One turning vector, and how many steps it has turned:
The counts run from 0 to 371.
[ 98 143 166 122 115 120 113 146 109 157 115 122 106 130  76  99 117  77
 125 105 128 118 106 117 134 129  87 135 117  88  66 148 133 142 118 146
 124 168  79 115 102 167 134 130  92 153 108 109 133  57 127 148] => 287
[134 157 133 116 122 120 120 124 153 129 130 156 142 166 111 108 161 114
 130 133 115 158 110 145  98 178 119 179 100 122 124 150 119 133 122 120
 114 160 186 147  98 111 111  96  74 107 143  51 170 164 155 137] => 128
[ 87 103 111 124  95 108 142 126 116 143 167 108  90 152 111 121 158 102
 141 102 119 113 175 138 144 202 145 169  91 107 141 141 116 140 125 156
 117 139 137 146  64 109 120 132  90 115  95  96 152 118 143 105] => 322
[143 132 115 114 125  89 126 123 139 141 139 105  90 172 138 142 137 131
  95 124 104 144 109 160 116 189 147 179 135 131 123 129 131 135 118 166
 127 136 169 126  97  74 114  84 104 171 134 103 162 117 191 111] => 335
[117 149 150 117  99 141 132  96 107 177 125 120 115 168 112 132 183  82
 137 144 134 107 119 170 120 157 109 143 120  97 170 139 142 187 109 152
 142 169 133 142  83 111 149 113  65 149  99 110 166  88 117  89] => 101
[120 172 152 159 110 129 107 140 117 102  97 112  59 129 106 133 141  83
 124 119 106 135 134 176 104 125  67 110 169  81 103 149 120 116 150 137
 120 143 105 115  95 143 170 112  79 137 139 109 137 115 113 132] => 176
[122 135 153 118 129  94 108 129 142 119 111 100  82 147 128 128 162 126
 172 104 121 143  89 132 110 172 107 114 153 106 119 161 151 136 122 169
 107 126 164 121  89  84 155  83 133 141 155 113 122 120 225 138] => 337
[108 140 106 130  70 137 122 157 114 135 127  88  85 140  90 163 147  90
  98 126 105 122 149 168 150 146  95 140 146 126 113 142  99 121 170 154
 138 132 113 161  88 126 120 115  61 134  99 124 148 101 119 117] => 178
[137 145 157  82 107 128 112 101 142 173 143 123 108 182 120 122 146 111
 123 139 137 128  95 128 104 169 124 140 134 131 139 108 129 173 109 143
 135 190 158 146 108 116 120 103  85 157 136  97 185  62 156 101] => 344
[ 95 145 119 129  82 118 152  96 130 155 133 103  68 123 136 190 127 104
 157 147 121 161 126 131 119 183 114 179 153  98 137 149 146 140 101 154
 120 158 148 148  92 101 148 120 100 164 136  99 109  86 151 101] => 218
[105 100 161  76 119 111  89 125 152 148 153 100  82 149 108 118 176  91
 159  78 123 117 154 117 109 147 111 157 141  83 111 158 100 153 128 142
  98 159 128 145  94 126 149  89 136  88 142 104 143 109 146 138] => 202
[146 161 122 124 103 117 134 152 131 136 126 114  79 156 114 132 104  75
 111  97 121 164  85 135 130 167  87 107 153 129  94 147 118 159 136 123
 101 162  68 132 103 132 124 117  75 166 119 103 125  83 154  70] => 35
[101 142 125  76  91 107 125 146 165 164 155 120 111 177 103 146 163 120
 137 162 140 129 137 126 122 188 131 152  89 151 111 137 130 138 119 151
 116 138 168 140  94 118  88 100  80 112 144  92 186 153 170 126] => 124
[ 72 125 111 124 126  96 123 120 125 142 120 108  97 144 112 125 164  97
 118  90  75 135 139 138  93 126 115 181 152  77 124 188 130 137 121 112
 118 145 133 167  85 126 126 107  93 140 123  77 161 149 143 123] => 313
[ 96 142 131 116 106 114 151 104 104 137 122  87  88 137 130 137 181 105
 169 117 117 107  89 131 119 146 100 118 158  96 132 179 142 167 115 175
 108 144 116 173  80 120 140 103 107 134 104 131 130  95 185 109] => 98
[ 85 134 143 124  94 102 108 129 109 176 118 115 116 143  73  95 134 100
  93 144  96 146 154 168 124 164  94 193  88 121 102 129 145 134 139 151
 164 136 130 132  93 148 124 138  88 128 115 108 160  97 133 148] => 187
[136 163 105 125 132 127 139 138 149 128  98 100  80 155 126 167 185 110
 144 147 129 159 118 152 101 135  96 109 143 134 131 149 141 113 124 125
 103 159 176 145  87  85 136  67  59 141 159 112 151 145 143 111] => 235
[107 168 148 139 103 122 111 151 133 165 135 129 123 158  92 154 159  95
 168 179 173 132 104 141 134 143  98 143  94 148 123 156 158 134 116 120
 101 141 135  98  89 143  97 128  45 135 150  78 162 148 146 110] => 366
[111 154 126 114 115 121 130 144 156 155 108 132  93 140 101 106 100  97
 155 114 116 149 137  95 126 185  93 106 108 118  94 170 122 118  97  93
  85 168 119 128  97 156 137  87  82  75 151  91 134 148 144 103] => 247
[149 150 185 139 146  97  69 148 126 120  85 156 125 148  82  97 138 107
 105 108 137 171  87 147 107 154  91 140 119 135  77 131 115 124 143 150
 119 151 161 126  98 140 158  98 118  96 161 100 144  95 163 128] => 270
[126 118 184 144 120 121  72 147 126 118 123 109 102 149  86 153 178  91
 115 113 144 144 136 179 120 169  68 107 122 126 124 147 110 138 158 134
 112 113 128 155  97 135 163 105 131  66 152 117 140 133 149 107] => 59
[147 137 119 105  84 124 126  95 117 182 160  99  90 176 118 144 158 103
 139 145 130 123 111 129 156 186 145 173  92 131 114 150 133 157 114 149
 105 158 139 132  87 110 128  83  70 164 109 128 141  97 152 122] => 223
[149 180 161 134 111 129 112 175 116 150 107 137 100 150  94 155  99 111
  87 146 138 156  92 136 133 169 127 164 126 128  94 115 141  93 110 144
 127 156 167 113 120 116 128 110  85 150 152  77 150  78 147 142] => 150
[161 144 152 137 124 153 127 149 149 155  94 123  91 152 122 168 125 100
 132 121 133 199 119 174 123 183 100 102 137 114 131 135 155 122 129  95
 114 150 140 122 105  96 172  99  76 164 147 101 113  82 159  82] => 356
[152 136 168  73 115 143 108 106 165 147 134 118 107 171 122 160 177  90
 153 144 141 151 113 147 110 168 111 136 133 108 141 108 118 148 119 143
 121 195 163 138 117 105 150  94  94 124 141  94 158  91 129 122] => 343
[132 161 125 155 119 109 154 144  73 122  99 130 115 121  98 174 173  98
  87 153 100 150  99 174 142 155 104 181  91 106 108 155 140 126 129 152
 124 120 125 138 109 103 146 118  84 153 118 109 136  84 137 116] => 294
[135 176 156 109 140 114 146 115 155 143 107 128 104 144 136 124 156 102
 163 152 106 165  92 132 111 120  80 151 106  92 106 181 154 136  94 110
 107 163 130 100 137 112 150  71  77 150 160 101 141 132 145 136] => 230
[136 134 169 108 153  92 145 176 147 102 134 125  94 155 132 145 166 107
 129  97 143 156  99 174 117 183 106 112 115 119 107 132 136 120 116 161
  99 133 147 115 111  79 147  84 124 155 147  87 130 106 202 105] => 14
[144 149 160 126 132 121 110 187 138  93 148 127 108 141 105 150 137  75
 135 107 134 150 141 184 121 205  80 134 129 102 105 130 110 111 156 104
 121 131 132 106 107  89 159 113  96 117 148  54 140 128 155 108] => 257
[155 161 155 125 145 120 115 132 127 145  84 141 120 167 107  88 123 108
 131 100 128 134  65 114 110 172 103 108 119 136  97 152 124 142  97 147
  94 173 140 116  93 148 140  70  84 119 139 122 129  96 173 108] => 27
[117 122 137 129 114 104  96 135 130 139 143 147 142 173  75 100 139 113
 122 116 137 147  79 119 113 140 119 207  90 145  78 153  93 126 145 155
  92 153 164 140  91 137 101 109  94 109 137  84 146 112 139 142] => 268
[ 82 138 157 142 109 128 150 129 132 120 129 117  59 131 123 148 169 106
 147 111 128 108 166 168 110 202  84 108 136  86 162 131 161 134 103 163
 131 156 147 128  73 118 168 105 102 108 136 109 144 126 145 108] => 320
[ 99 153 203  94 117 122 147 126 127 159 101 145  96 139 109 141 158 141
  95 126 123 135 137 155 100 167 127 128 115  79 152 130 165 120  80 174
 128 169 172 144  98 128 125  94 118 120 137 104 148  89 148 142] => 208
[152 157 159 123 110 130  94 137 123 147 107 101 106 125  80 156 159  81
 125 143 147 150  98 110 142 155  70 107 106 141  85 149 119 144 143 149
 116 135 120 159 131 125 165  99 108  67 153 131 138  73 157 104] => 162
[135 172 173 121 116 136 147 133 116 177 101 155 124 157 112 144 136 125
 107 143 138 158  89 119 102 177 136 137 110 136 149 132 145 133  77 133
 110 178 171 148 107 124 107 103  72 132 145  94 156  97 158  95] => 348
[ 80 159 125 157 124  85 130 177  92 171  94 112  85 135  84 137 126 108
  92 116 115 126 108 125 132 135  93 146 126 112  86 156 152 112 111 158
 117 134 112 130 100 152 135 126  71 162 124 127 136  64 154 124] => 291
[ 72 109 147  97 106  89  90 108 132 157 178 107  92 155 118 133 175  99
 143  99 135 109 121 128  88 153 107 175 153 101 133 163 122 176 123 162
 101 149 119 155  87 138 139 131 132 117 136  90 152 116 172 119] => 201
[ 88 133 170 110 130  73 128 117 112 186 118 110  97 147 114 108 154 106
 107 108 121 163  93 124 109 126  95 165 116  93  99 184 159 153 102 159
 111 139  98 137 107 132 151 108 124 155 135 118 132  88 179 125] => 89
[163 153 169 101 125 140 131 134 141 162  96 131 111 150 102 155 140 123
 149 130 138 156 118 105 134 180 135 117 100 121 131 135 145 121  76 149
  97 184 189 151 107 108 132  63  88 108 150 116 149  93 143 119] => 347
[ 75 143 173 117 115 101 166 127 119 158 102 137 104 148 115 135 146 140
 112 120 123 134 121 135 106 145 131 166 135  79 147 161 156 125  84 180
 123 167 170 154  68 145 116 110 102 149 128  83 147  95 162 114] => 209
[117 154 140 132 137 106 105 173 132 123  94 118  99 131  78 138 149  97
 109 135 114 175 134 152 131 156  60 127  96 121  71 161 118  90 141 117
 108 127 130 138 114 115 139 102  79  79 171 104 140 135 140 122] => 50
